In the data rows, 50 means zero.
Here are some points, one per row:
c(53, 16, 56, 65, 56, 41, 40, 39, 61, 29, 46, 51, 61, 54, 57, 22, 26, 49, 35, 63, 66, 45, 42, 49, 58, 51, 61, 46, 51, 66, 58, 63, 49, 59, 39, 71, 55, 49, 50, 39, 44, 57, 49, 58)
c(52, 61, 24, 39, 23, 47, 62, 63, 47, 59, 69, 58, 44, 32, 35, 65, 57, 50, 53, 25, 25, 56, 53, 54, 55, 38, 48, 59, 58, 49, 56, 54, 53, 54, 60, 43, 36, 59, 52, 48, 56, 52, 59, 48)
c(32, 59, 51, 54, 52, 32, 55, 62, 50, 53, 69, 60, 54, 51, 43, 59, 53, 33, 47, 50, 55, 53, 45, 38, 30, 49, 54, 57, 62, 58, 65, 19, 36, 27, 58, 53, 56, 60, 57, 39, 53, 55, 57, 54)
c(45, 24, 46, 62, 48, 35, 53, 51, 64, 45, 46, 52, 65, 47, 53, 41, 24, 43, 26, 57, 54, 51, 37, 43, 54, 48, 63, 53, 55, 70, 62, 64, 41, 53, 47, 74, 50, 48, 55, 35, 51, 59, 48, 60)
c(60, 73, 48, 35, 47, 58, 52, 58, 36, 51, 58, 50, 30, 49, 37, 61, 71, 56, 68, 38, 37, 51, 63, 63, 55, 48, 35, 53, 45, 31, 44, 47, 61, 55, 57, 27, 53, 53, 42, 57, 51, 41, 53, 40)
c(65, 51, 66, 50, 65, 55, 47, 50, 50, 43, 21, 36, 42, 61, 51, 47, 46, 60, 51, 57, 60, 49, 52, 63, 63, 57, 44, 48, 30, 43, 34, 69, 63, 65, 51, 49, 64, 34, 35, 51, 49, 44, 37, 47)
c(47, 18, 52, 65, 52, 37, 47, 45, 62, 38, 49, 52, 63, 51, 54, 32, 21, 45, 30, 60, 63, 48, 38, 43, 54, 51, 62, 49, 54, 68, 60, 61, 44, 56, 44, 73, 54, 49, 54, 36, 49, 58, 49, 61)
c(51, 53, 18, 45, 20, 46, 56, 58, 53, 50, 67, 61, 52, 29, 40, 57, 50, 50, 49, 33, 30, 53, 49, 55, 57, 34, 53, 57, 59, 59, 60, 59, 53, 57, 56, 54, 28, 60, 55, 46, 52, 55, 60, 52)
c(55, 71, 31, 35, 32, 51, 61, 64, 42, 58, 65, 56, 38, 38, 31, 68, 64, 53, 59, 27, 26, 56, 55, 56, 55, 41, 43, 60, 54, 42, 51, 50, 56, 54, 61, 36, 42, 58, 47, 52, 55, 47, 58, 44)
c(61, 44, 62, 54, 61, 56, 18, 32, 51, 23, 55, 51, 49, 58, 54, 27, 54, 58, 57, 60, 66, 36, 55, 61, 58, 54, 50, 31, 45, 50, 48, 52, 64, 58, 41, 53, 58, 53, 45, 53, 35, 49, 51, 50)
c(59, 32, 62, 59, 61, 52, 25, 29, 55, 21, 52, 51, 53, 58, 55, 17, 39, 56, 48, 63, 68, 39, 49, 58, 60, 53, 55, 36, 48, 56, 54, 57, 59, 62, 36, 60, 58, 52, 49, 48, 38, 52, 50, 53)
c(39, 72, 55, 48, 55, 39, 47, 58, 44, 46, 80, 60, 41, 54, 40, 56, 60, 37, 60, 49, 53, 49, 56, 44, 33, 51, 47, 55, 59, 47, 62, 00, 44, 30, 57, 41, 59, 63, 54, 45, 50, 51, 60, 49)
c(63, 49, 67, 51, 65, 53, 48, 52, 51, 43, 17, 36, 45, 63, 51, 46, 46, 57, 47, 60, 62, 50, 50, 60, 62, 57, 46, 52, 31, 44, 37, 69, 60, 64, 51, 52, 66, 31, 36, 49, 49, 45, 34, 48)
c(66, 61, 61, 43, 60, 61, 43, 50, 43, 43, 40, 42, 34, 58, 46, 49, 61, 62, 62, 52, 53, 47, 58, 65, 61, 54, 37, 48, 34, 34, 34, 57, 67, 63, 51, 37, 61, 44, 33, 59, 47, 39, 45, 42)
c(61, 72, 52, 37, 52, 59, 49, 54, 35, 47, 55, 49, 29, 52, 39, 57, 70, 57, 70, 43, 44, 50, 63, 62, 54, 50, 35, 53, 44, 30, 43, 44, 62, 54, 56, 26, 56, 52, 41, 59, 50, 41, 52, 40)
c(56, 76, 43, 35, 40, 52, 59, 63, 36, 56, 63, 54, 33, 45, 32, 66, 65, 53, 65, 34, 34, 54, 61, 60, 52, 46, 38, 58, 51, 34, 47, 41, 57, 52, 60, 27, 50, 56, 45, 54, 54, 45, 56, 42)
c(41, 31, 48, 62, 48, 32, 55, 53, 63, 47, 51, 53, 64, 49, 53, 45, 26, 40, 27, 56, 57, 51, 36, 40, 50, 48, 63, 54, 56, 70, 62, 56, 37, 48, 50, 73, 51, 49, 54, 33, 52, 59, 49, 60)
c(61, 68, 55, 39, 54, 60, 47, 54, 37, 47, 49, 47, 29, 54, 42, 57, 69, 58, 68, 46, 46, 49, 62, 64, 57, 53, 34, 50, 40, 30, 39, 49, 64, 59, 55, 29, 58, 49, 39, 60, 49, 38, 50, 39)
c(65, 55, 67, 48, 65, 57, 45, 51, 46, 42, 26, 37, 39, 61, 51, 47, 53, 61, 56, 58, 58, 48, 55, 62, 62, 57, 41, 51, 30, 37, 34, 63, 65, 62, 51, 44, 65, 38, 33, 54, 48, 42, 39, 44)
c(65, 65, 57, 41, 57, 61, 45, 52, 39, 45, 48, 45, 31, 56, 44, 54, 64, 60, 67, 46, 48, 48, 61, 64, 58, 54, 35, 49, 38, 30, 36, 50, 66, 59, 54, 31, 60, 47, 36, 60, 48, 39, 48, 40)
c(35, 67, 53, 50, 53, 34, 51, 61, 47, 48, 74, 61, 49, 53, 41, 60, 55, 34, 54, 48, 53, 50, 53, 44, 30, 50, 51, 55, 61, 52, 64, 06, 39, 30, 58, 47, 57, 62, 55, 41, 51, 54, 59, 51)
c(67, 56, 63, 45, 61, 61, 42, 48, 45, 40, 34, 40, 36, 59, 49, 47, 56, 62, 58, 55, 56, 47, 56, 65, 62, 56, 40, 49, 31, 38, 33, 62, 67, 65, 50, 42, 62, 41, 33, 56, 46, 41, 42, 44)
c(50, 55, 19, 44, 21, 44, 59, 61, 50, 55, 70, 60, 49, 29, 38, 61, 53, 49, 50, 33, 29, 55, 50, 51, 54, 34, 52, 58, 60, 57, 62, 55, 50, 53, 57, 49, 31, 60, 55, 46, 54, 54, 60, 52)
c(37, 38, 47, 60, 47, 30, 58, 57, 60, 51, 55, 55, 62, 48, 50, 49, 36, 36, 32, 54, 56, 53, 39, 35, 44, 48, 62, 57, 60, 68, 65, 48, 32, 42, 52, 68, 51, 52, 57, 33, 53, 61, 51, 59)
c(33, 46, 46, 57, 48, 29, 59, 59, 57, 52, 61, 57, 59, 48, 48, 55, 40, 33, 36, 50, 54, 54, 42, 35, 40, 48, 59, 58, 62, 65, 67, 40, 31, 38, 55, 63, 52, 54, 59, 35, 54, 59, 54, 58)
c(61, 40, 62, 56, 61, 54, 22, 28, 53, 20, 53, 51, 50, 58, 55, 23, 44, 57, 53, 64, 67, 36, 52, 59, 60, 53, 52, 33, 46, 53, 51, 56, 62, 61, 38, 57, 58, 52, 47, 51, 37, 50, 51, 52)
c(57, 20, 57, 62, 58, 47, 33, 33, 59, 24, 50, 52, 57, 56, 57, 17, 32, 53, 41, 63, 68, 41, 44, 53, 60, 52, 58, 40, 50, 61, 56, 62, 55, 61, 36, 66, 56, 51, 51, 43, 41, 55, 50, 57)
c(32, 51, 48, 56, 48, 30, 59, 60, 55, 52, 64, 58, 58, 49, 46, 58, 44, 31, 40, 50, 54, 54, 44, 34, 36, 48, 57, 58, 62, 62, 66, 34, 32, 33, 56, 59, 52, 56, 59, 37, 54, 59, 55, 56)
These points spread out most along one direction. How many in every 100 of the points above lie lower along it than each point below? Answers are rounded to whole numbers. More than half of the points above lie lower than the first one.
c(35, 67, 53, 50, 53, 34, 51, 61, 47, 48, 74, 61, 49, 53, 41, 60, 55, 34, 54, 48, 53, 50, 53, 44, 30, 50, 51, 55, 61, 52, 64, 06, 39, 30, 58, 47, 57, 62, 55, 41, 51, 54, 59, 51) 61
c(65, 55, 67, 48, 65, 57, 45, 51, 46, 42, 26, 37, 39, 61, 51, 47, 53, 61, 56, 58, 58, 48, 55, 62, 62, 57, 41, 51, 30, 37, 34, 63, 65, 62, 51, 44, 65, 38, 33, 54, 48, 42, 39, 44) 25
c(50, 55, 19, 44, 21, 44, 59, 61, 50, 55, 70, 60, 49, 29, 38, 61, 53, 49, 50, 33, 29, 55, 50, 51, 54, 34, 52, 58, 60, 57, 62, 55, 50, 53, 57, 49, 31, 60, 55, 46, 54, 54, 60, 52) 50
c(33, 46, 46, 57, 48, 29, 59, 59, 57, 52, 61, 57, 59, 48, 48, 55, 40, 33, 36, 50, 54, 54, 42, 35, 40, 48, 59, 58, 62, 65, 67, 40, 31, 38, 55, 63, 52, 54, 59, 35, 54, 59, 54, 58) 79
c(67, 56, 63, 45, 61, 61, 42, 48, 45, 40, 34, 40, 36, 59, 49, 47, 56, 62, 58, 55, 56, 47, 56, 65, 62, 56, 40, 49, 31, 38, 33, 62, 67, 65, 50, 42, 62, 41, 33, 56, 46, 41, 42, 44) 21
c(65, 51, 66, 50, 65, 55, 47, 50, 50, 43, 21, 36, 42, 61, 51, 47, 46, 60, 51, 57, 60, 49, 52, 63, 63, 57, 44, 48, 30, 43, 34, 69, 63, 65, 51, 49, 64, 34, 35, 51, 49, 44, 37, 47) 32
c(47, 18, 52, 65, 52, 37, 47, 45, 62, 38, 49, 52, 63, 51, 54, 32, 21, 45, 30, 60, 63, 48, 38, 43, 54, 51, 62, 49, 54, 68, 60, 61, 44, 56, 44, 73, 54, 49, 54, 36, 49, 58, 49, 61) 93
c(57, 20, 57, 62, 58, 47, 33, 33, 59, 24, 50, 52, 57, 56, 57, 17, 32, 53, 41, 63, 68, 41, 44, 53, 60, 52, 58, 40, 50, 61, 56, 62, 55, 61, 36, 66, 56, 51, 51, 43, 41, 55, 50, 57) 71
c(41, 31, 48, 62, 48, 32, 55, 53, 63, 47, 51, 53, 64, 49, 53, 45, 26, 40, 27, 56, 57, 51, 36, 40, 50, 48, 63, 54, 56, 70, 62, 56, 37, 48, 50, 73, 51, 49, 54, 33, 52, 59, 49, 60) 96
c(61, 68, 55, 39, 54, 60, 47, 54, 37, 47, 49, 47, 29, 54, 42, 57, 69, 58, 68, 46, 46, 49, 62, 64, 57, 53, 34, 50, 40, 30, 39, 49, 64, 59, 55, 29, 58, 49, 39, 60, 49, 38, 50, 39) 0
c(39, 72, 55, 48, 55, 39, 47, 58, 44, 46, 80, 60, 41, 54, 40, 56, 60, 37, 60, 49, 53, 49, 56, 44, 33, 51, 47, 55, 59, 47, 62, 00, 44, 30, 57, 41, 59, 63, 54, 45, 50, 51, 60, 49) 46
